Some points:
[-0.1  0.3  0.6 -0.2  0.9  0.3  0.9 -0.3 -0.2 -1.3  0.7 -0.8 -0.3  0.
  1.1  2.  -0.2  0.1 -1.   1.1 -0.1  0.8  0.6 -2.1]
[ 0.2 -0.8  1.9  0.9  0.6 -0.7 -0.1  0.   0.  -0.3 -1.7 -0.3 -0.3 -1.2
  2.5  1.8  1.2  0.2  0.9  1.6  0.5  1.2  0.7  0.2]
[ 0.9 -0.1 -0.5 -1.3 -0.5  0.1  0.3 -0.8 -1.4 -0.4  0.7  0.3  0.4  0.6
 -0.2 -1.8 -1.3 -0.7 -1.4  1.4  0.4 -0.4  0.2  0.6]
[-1.5  0.2  1.4  0.1  1.5 -0.2  0.1  0.4  2.2 -0.9 -0.4 -1.2  0.3  1.1
 -1.5 -0.7  0.   0.1 -0.5 -0.2 -0.2  0.6  0.9  0.1]
[-0.5  1.4  0.   0.   1.  -0.7  1.8 -0.5 -1.   0.5  0.6 -0.1  1.7 -0.7
  0.4  1.5  0.3  0.  -1.5 -0.6  0.3  0.5 -0.4  0. ]
[-0.7 -1.3  0.1  0.2  0.4  0.4  1.4  1.2  0.  -0.1  0.4  0.9 -0.7  0.5
 -0.1 -0.5  1.4 -0.3 -0.1  0.  -0.6 -1.4  0.5  1.4]
[-0.9 -0.4 -0.3 -0.9  0.1  1.5 -1.  -0.1  0.1  0.1  1.1  0.   1.   1.9
  0.1 -0.1  0.3  0.   0.5  0.6  1.1  1.5  0.4 -2.6]
[ 0.7  1.6  1.1 -0.1 -0.6 -0.6 -0.3 -0.2  0.4  0.8  0.3 -1.  -0.2  0.
 -0.1 -0.5  0.6 -1.5 -1.   1.7 -0.1  0.   0.4  1.5]
[-0.2  0.3  0.8 -0.7 -1.6  1.9  0.5  1.3 -1.1  0.2  1.7  0.5 -0.2 -1.
 -1.3  0.   0.6  0.7 -0.1 -0.6 -0.8  0.5 -0.6  0.2]
[-0.6 -0.7 -0.7 -1.5  1.4  0.7 -0.8  1.  -1.8 -1.1 -0.2 -0.4  0.1 -1.
  1.3  0.4  1.  -0.9 -0.3 -1.4 -0.2 -0.2 -0.8 -1.1]
[-0.8 -0.2 -0.1 -0.5 -0.4 -0.1 -0.1 -1.5  0.9  1.2  0.3 -0.5 -0.3 -0.1
 -2.1  0.8  0.3 -1.   0.4  1.2  0.6  0.6 -1.3  0.8]
[ 1.  -2.  -0.1  1.5  1.5 -0.3 -0.8 -3.4 -0.5  0.6 -0.1  1.2 -0.3 -1.9
 -2.1 -0.6  2.2 -1.   0.3 -0.2 -0.4 -0.7 -0.1 -0.7]
[ 1.1 -0.7 -2.2  1.7  0.3 -1.4  0.3 -0.2  0.1 -3.  -0.3 -0.8 -0.8 -0.2
 -0.4 -0.8  1.  -0.3  0.   0.1  1.4  1.1  0.8  1.2]
[-0.3  1.2 -0.9  0.7  1.  -0.8  0.1  0.5  0.6  0.3 -1.8  1.2 -1.8 -0.7
  0.1  1.1 -1.7  0.1  0.2 -0.6 -0.5  1.4 -0.2  0.5]
[ 0.5 -1.  -1.6  0.6 -0.2  1.1 -1.1 -0.3  1.9  0.6  0.   0.6  2.  -1.1
  0.6 -0.8 -0.1  0.4 -1.   1.8 -0.2 -0.6 -0.4  1.1]
[ 1.3  0.9  0.2  1.2 -0.5  0.  -1.5 -0.5 -0.3  0.2  0.3  0.9 -1.3 -0.9
  0.1  1.8 -0.5 -1.  -0.6  1.2 -0.6 -0.7  0.3  1.9]
[-1.1  1.3  0.5  0.7  1.9  0.9 -1.4  0.1 -0.3  0.3  1.2  0.  -2.4 -0.5
 -1.9  0.7 -1.  -0.8 -0.3  0.2  0.5 -0.1 -0.9  1.6]
[ 1.8  2.  -0.3  0.5 -1.  -0.4 -1.5  0.8  0.2 -1.9 -0.5 -0.7  0.4 -0.4
  1.6 -1.  -0.3  0.9  1.7  0.5  0.2 -0.3 -2.2 -0.8]
[ 0.1  0.5  0.1  0.3 -0.1 -0.9  0.2 -0.5 -0.7 -0.8 -0.7 -0.2  1.1 -0.5
  1.3  1.2 -1.2 -0.1 -0.8 -1.5 -0.4 -0.6 -0.6  0.4]
[-0.9  0.1 -0.9  0.  -1.6 -1.3 -0.9  1.   0.2  1.7  0.5  0.8 -0.7  1.5
 -0.6 -0.6 -0.3  0.2  0.  -0.3 -0.2  1.1  0.8  0.3]
[-0.6 -0.6 -1.5  0.3  1.2 -0.6 -0.5  1.1  1.3  1.6  0.4 -1.2 -0.9 -0.1
 -1.6  0.3  0.1 -0.3 -0.6  0.2 -0.7 -0.3  0.   0.3]
[-0.7  0.3 -0.1  3.2  0.5  0.6  1.   0.6 -0.9  0.  -0.6 -0.4  0.9  1.2
  0.9 -0.5 -1.9 -0.7  1.2  0.6 -0.6 -0.7  0.3  0.3]
[ 1.7  0.   1.5 -1.7  2.   0.7  0.4  0.7 -0.2  0.1  0.5  0.  -0.7  0.5
 -0.3 -0.9  1.2 -1.   0.3 -0.2  0.1 -1.1 -1.  -0.8]
[ 0.1  1.  -0.4 -0.9  0.3 -0.8 -0.7  0.4 -0.5 -1.   0.4 -0.1  0.2 -1.4
  1.3  0.8  1.3 -0.2 -0.7 -1.3  0.  -1.3  1.6 -0.7]
[-1.2 -0.2 -0.3 -0.7 -1.4 -1.  -1.   1.2 -0.6 -1.7  0.1  0.5  0.   0.4
 -1.1  0.5  1.8  0.7  1.7  0.5  0.6 -0.2  1.2 -0.6]
[ 0.8 -0.5  0.2  1.1  0.6  2.   0.9  1.   0.2  0.1 -0.5  0.   1.4 -0.1
 -2.  -0.8 -0.4 -0.5  0.4 -1.1 -0.6  0.6 -0.2  1. ]
[ 1.8 -0.6 -0.8  0.  -0.1 -1.4  1.4 -1.   0.5 -0.8  1.3 -1.8 -0.8  0.1
 -1.   1.9 -1.   0.5  1.1  0.  -1.3 -1.7  1.4  0.2]
[ 0.4 -0.4  0.8 -0.9  1.   0.7  0.8  1.7  0.1  2.  -0.2 -1.7 -1.1 -1.2
 -0.2 -2.  -0.2  2.7 -1.2  0.8  0.8 -0.6  0.5  0.1]
[ 0.3  1.2  0.5  0.2  0.4  2.6 -1.3 -1.4 -1.5 -1.1  0.7 -1.3  0.6  1.1
  0.1 -1.   0.1 -0.6 -0.6 -1.8  0.3  0.5  2.1 -1.3]
[ 1.3 -1.3 -0.4 -0.3  1.2 -0.1 -0.3 -0.6 -1.4 -0.7 -1.6  1.4  0.9  1.
  1.7 -0.4  0.9  0.7 -0.2  0.   0.4  0.8  0.4  1.9]
[ 0.8 -0.4  0.4 -2.  -1.6  0.6  0.1  0.8  0.8  2.2  1.2  1.2  1.6 -0.1
  1.2  0.  -1.3 -1.   1.1 -1.1  1.9  0.6 -0.1  0.3]
[-0.1  0.1  1.1 -1.1 -0.1  1.6  0.9 -1.7 -0.2  0.7  1.4 -0.9  2.3  1.1
  1.1  0.7  0.9  1.   0.5  0.2  0.6 -1.9  0.8  0. ]
[-0.9  0.3 -1.  -1.2 -0.5  0.8  1.  -3.   0.   0.5 -0.7 -0.6  2.2 -0.2
  0.1 -1.4 -0.7  1.2  1.   0.6  1.   0.1 -0.8 -2.4]
[-0.7 -0.7  0.1  0.7  1.   0.  -2.3  1.4  3.1  0.8 -0.3  1.4 -0.5 -0.3
  0.  -1.1  0.4  0.9  0.8  1.2  0.  -0.1 -0.3  0.8]
[ 0.   0.8 -0.4  1.1 -1.5  2.2 -0.6  0.3 -0.1  1.9  0.1  0.9 -1.3 -0.9
 -0.5  1.3  0.7  0.2  0.7  0.8 -1.5  0.7 -0.5 -1.6]
[-0.7 -2.5  1.1  0.8 -0.1 -1.6  1.7 -0.2  0.1 -0.3  0.1 -1.4 -2.  -2.2
  1.  -2.6 -1.2  0.7 -1.3 -1.2  1.9  0.2  0.8 -1.2]
[ 0.  -0.3  0.5 -0.5 -0.7 -1.   1.1  1.   0.8  0.9 -0.9  2.8 -0.9  1.6
 -0.3 -0.9  2.1 -2.5 -1.3  1.   0.9 -2.6 -1.2 -1.4]
[-0.8  0.3 -0.2 -0.7 -1.7  0.8  0.6 -1.2 -1.   0.7  0.5 -0.9 -2.4 -0.1
  0.6 -1.2 -0.1 -0.6 -0.7 -1.6  0.   1.  -0.4  0.3]
[-1.5  0.5 -0.6 -0.6 -1.1 -0.6  1.2 -0.5  1.5 -0.3  0.7  0.2 -0.2  0.4
 -0.6 -0.3 -0.4 -0.3  0.6  0.6 -0.1  0.6 -0.6  2.5]
[ 0.9  0.5 -0.7  0.5  1.9 -0.7 -0.1  0.4 -1.3 -0.3  0.2 -0.4 -0.2  0.3
 -0.6  0.5 -0.1  1.1 -2.1 -0.5 -0.4 -0.2  0.9  0.9]
[ 0.3 -1.2  1.7 -0.5  0.5  1.4  0.8 -0.3 -1.7  0.   1.8  0.4 -0.2  0.
 -0.4  0.8  0.4 -0.6  1.1 -0.6 -1.8  1.8 -0.4  0.3]
[-1.   1.9 -0.2  0.5  0.5 -0.7  1.  -0.6 -0.3 -1.6 -1.1  0.   0.2  0.
  3.1 -0.2  1.   0.2  0.1 -0.7 -2.1  0.5  0.5 -0.4]
[ 0.2  2.4 -0.9 -0.3  0.5 -0.7  1.2  1.2 -0.6  0.2  0.  -0.2 -0.1 -2.
 -0.6  0.3 -0.4 -0.3  1.5 -0.6  0.7  0.4 -0.4  0.5]
[ 0.6 -1.2  1.3  0.6  0.7 -1.2 -0.8 -1.4  0.3  0.2  0.   1.1  0.7 -0.6
 -0.6 -1.2  1.3 -0.7  1.4 -0.9 -0.3  0.1  1.5 -0.4]
[-0.5 -1.7 -1.5 -0.1 -0.4 -0.3 -1.3  0.6  0.8 -0.3 -0.9  0.7  1.  -1.8
  1.3  0.  -1.2 -0.2  0.8  0.5 -0.4 -1.1  1.6  0.2]
Along one direction, these points spread out more than along any other. Take the direction at right angles to it along which they spread out most. Then take the direction at right angles to both along which they spread out most. Go by this last direction. For each point below, how far along it does it lie, from 0 to 99? 50 is the average, and the first point above lies past it. One standard deviation of the points above along it is 16.
[-0.2  0.7  1.2 -0.6 -1.2 -1.7 -1.6 -0.7 -0.7  0.7 -0.2 -0.1  1.  -0.1
  0.1 -0.3  0.7  1.7  0.5  1.2 -0.6  0.9  0.5  0.2] 39
[ 0.9 -0.3 -0.2  2.6  1.  -1.5 -0.1 -0.3  0.6 -0.6  1.8  0.7  0.1  2.5
  0.5  1.4 -1.7  2.6 -2.1 -2.   0.3 -0.4 -2.7 -0.8] 59
[ 1.1 -0.1  1.1 -1.1 -0.4  0.8  0.  -0.8 -0.1  1.6 -2.3 -0.2 -2.1  1.4
 -0.5 -0.3 -2.1  1.4  1.2 -0.5 -0.5 -0.5  0.8  0.2] 55
[-0.8 -0.3  0.  -0.6 -0.1  2.5  0.7 -0.1  1.3 -0.4  1.3  0.9 -1.5  1.
 -0.5  1.2 -0.1 -0.7 -1.7 -1.6  0.2 -0.2 -0.2  1.2] 73
[-0.3 -0.3  1.7 -0.5 -2.   0.3  0.   0.5 -0.8 -1.5 -2.   0.9  1.3 -0.4
 -2.6  1.7 -1.6  0.3 -2.1  0.3  0.1  0.7  1.1 -2.3] 54
[-0.7  0.9 -1.5 -1.1  1.  -1.1  0.8  0.7 -0.6  0.1  0.8  0.9  0.1  0.8
  0.7  0.9 -1.5 -0.8  1.2  0.4 -0.4  0.2  1.3  0. ] 57
[ 0.7 -0.1 -0.1 -2.4 -0.1 -0.4 -1.  -0.5  2.1 -1.4  0.3 -0.7 -0.5 -0.2
 -0.1  0.1 -0.6 -0.5 -1.2  0.4 -1.6  0.8 -0.7  0.4] 52
[-0.8  1.3  0.1 -0.1  0.1  0.4  0.8 -1.1 -0.5  0.5  1.1  1.6  0.5 -0.3
 -0.5 -1.2 -0.3  0.7 -0.1 -0.4 -1.3 -0.6  0.2  0.3] 57
[-0.6 -1.6 -1.4 -0.5  0.7  0.1 -0.6  0.6 -1.1 -0.9 -3.  -1.1  0.3  0.6
  0.  -0.9  0.6 -0.2  1.1  1.1  1.4 -0.8 -1.3  0.1] 24
[-1.  -0.4  0.7  0.6 -1.5 -0.9 -0.2  1.1  0.1 -0.2  0.9 -0.6  0.2  0.6
  0.2 -1.6 -1.5 -1.8  0.8  1.7 -1.3  0.7 -1.6 -1.1] 44
[-0.2 -0.9 -0.5  0.4 -3.   0.7 -0.9 -0.2 -0.6  0.5  0.3 -1.6  0.2  0.3
  1.   0.5  1.  -0.5  0.8  0.6  1.1 -0.6 -0.5  0.3] 39
[ 1.9  0.9 -0.9  1.1 -0.8 -0.6  0.6  1.6  0.9  3.2 -0.8 -1.1  0.2  1.3
  0.1  0.9  1.3  0.2 -0.6 -1.5  0.   0.9 -0.6 -1.4] 55
[-2.3 -0.1  0.8 -0.6 -0.2 -0.8 -1.7 -0.1 -0.6 -0.3 -1.  -1.4  1.1  0.
  0.   0.8  0.4 -0.2  0.8 -1.4  0.3 -1.6 -0.5  0.6] 46
[ 1.8  0.  -0.3  1.8 -0.8 -0.6  2.   1.   1.4 -1.7 -1.6  1.3  0.4  0.5
  0.1  0.1 -0.4  2.2  0.3  0.4  1.7 -0.1 -1.6 -1. ] 28
